In the rows, zero is written as 128.
One turn sends every row of this set to another row. A few are shown first. Where does it send the rows asked after them?
Sofe: [136 130 156 139 127 121 142 141 116 146 100 143 152 150]
Silam: [113 110 109 149 123 129 147 130 150 154 124 114 168 145]
fimif: [136 111 164  98 118 140 107 156 121 118 172 105 136 135]
Nog: [108 141 125 106 113 146 117 128 125 106 157 168 125 139]
Mipi: [131 136 149 135 122 102 136 111 100 146  97  95 127 129]
ziza: [148  90 114  92 115 126 131  96 153 122 117 132 133 120]
sif: [132 131 121 125 123 135  97  94 166 148 161  98 115 107]
ranik: [103 117  88 171 129 117 144 129 126 126 133 119 129 133]
mome: [120 128 145 179 135 108 127 140 116 134 139 106 106 137]
posul: [129 119 129 158 126 129 140 137 160 162 118 124 155 153]
satu: [158 149 103  96 115 124 110 131 119  93 130 115 123 108]
pusar: [154 139 108 107 121 121 123 139 108  94 137 114 125  92]
vuz: [134  94 173 102 117 132 123 141 122 126 170  99 131 127]
suse: [149 126 152 144 128 100 134 116 117 145  94 103 111 140]
supoz: [139  96 125  90 109 130 139  85 149 120 124 133 124 132]
suvur: [127 127  97 176 131 114 139 142 136 127 121 128 126 134]
zimuf: [149 140 113 108 127 122 110 130 107  99 130 130 121  86]
lagaf: [123 127 150 126 122 121 146 135 108 150 103 123 170 142]
beva: [130 147 128 116 110 142  93 110 165 143 165  99 119 130]
Fus: [135 103 171 102 125 135 109 142 130 138 168 102 142 120]
Vam: [104 142 127 116 117 153 124 120 127 122 164 170 136 128]
Lif: [100 124 133 120 125 147 114 132 125 120 167 168 136 119]
Zotev: [104 132 135 167 131 106 128 121 106 137 141  91 109 130]
Gasa: [135 147 117 123 116 136 106 104 166 146 164  93 125 111]
Lovem: [149  95 120  87 105 129 126  99 156 115 128 121 118 144]

pusar goes to vuz
Sofe goes to posul
ziza goes to Lif
Now these:
ranik goes to Zotev
fimif goes to Lovem

One turn sends every row of this set to another row. A few are shown first. Where does it send the rows asked after them?
mon: [156 140 115 128 119 135  79 130 134 193 145 110 116 122 106 107 108 156
  65]
Nidin: [118  87 126 143 171 148 127 138  83 163 192 110 154 110 132 103 120 126
  77]
Zes: [141 133 125 129 126 150  69 124 112 194 148 103 107 109 103 125 102 173
  88]
gakep: [126  93 148 118 119 143 106 143 100 150 187 119 118 166 135 113 137 104
  94]
mabez: [101 136 130 134  93 145 101 125 140 131 127 134 129 127 111  94 146 149
 109]
Buzi: [136 140 135 153 130 129  45 115  99 168 181 139 124 128 151 111  85 151
  83]
viz: [121 128 132 128 101 108  82 121 121 104 184 108 134 130 132  90 136 116
  95]
Tovim: [133 100 156  96 131 144  87 134  90 146 173 118 131 161 136  88 132 106
 104]
Mozi: [119 102 113 163 117 153  71  99  97 173 180 135 109  66 155 106 128 144
  99]
vubup: [117  72  99 161  98 144  90 117 115 140 177 128 135  83 103  97 151 140
  73]
Diza: [118 129 124 150 108 124  82 131 105 127 177 118 143 145 123  56 137 110
  96]
gakoz: [126 108  97 118 105 159 113 140 110 181 132 129 132 115 102 133 142 169
 108]
kuzak: [123 140 122 134 125 147 118 137 141 128 141 121 125 125 126 106 136 167
 123]
timeg: [124 101 159 116 156 153 106 145  79 180 167 126 135 129 152 154 123 140
  93]
puvil: [132 140 126 131 109 136  74 143 129 187 138 124 106 125  97 119 103 158
  71]
taf: [ 95  86 136 140 137 141  95 154  77 158 177 131 163  84 125 117 135 134
  57]
dosu: [ 91 135 126 115 105 150  93 118 118 131 143 126 153 130 120  89 144 152
 132]
bukil: [166 121 109 139 120 128  66 122 109 183 142 111 132 104 110 103  96 163
  96]
nid: [143  83 129 115 120 151  98 144 102 152 174 124 122 164 149  96 150 106
 110]
zaz: [132 111 124 174 113 136  59 103  89 169 180 141 125  72 142 103 134 118
  75]
goful: [108 101  96 147 118 133 113 105 118 168 179 123 139  86 114 101 163 119
  62]
tuli: [ 95  76 135 151 143 153 127 145  88 157 184 119 144 111 122 130 146 135
  68]
bonar: [109  92 122 107 116 162 108 120 141 165 134 138 123 115 102 138 134 171
  95]
ladez: [ 95 137 135 122 119 133 104 124 126 126 135 142 143 129 115  96 122 165
 127]
num: [129 118 123 166 106 154  68  84 100 186 189 119 109  81 138 114 131 133
  93]
nas: [115  88 143 142 144 130 115 146  82 149 189 118 163  96 118 125 130 140
  54]
dugi: [143 163 147 149 130 130  62 129  85 175 166 111 118 117 151 101  99 138
  90]
Zamek: [135 100 117 180 131 134  80 111 109 169 171 155 118  80 153 119 148 147
  72]
sekel: [119  89 150 106 141 175 113 148  75 171 169 129 123 126 157 117 108 149
  80]
vukul: [140  78 148 105 124 128 103 135 109 133 159 136 135 145 151  74 145 120
  93]

vubup goes to bonar
gakep goes to num
Now these:
ladez goes to nas
gakoz goes to sekel
tuli goes to Zes
vukul goes to Zamek

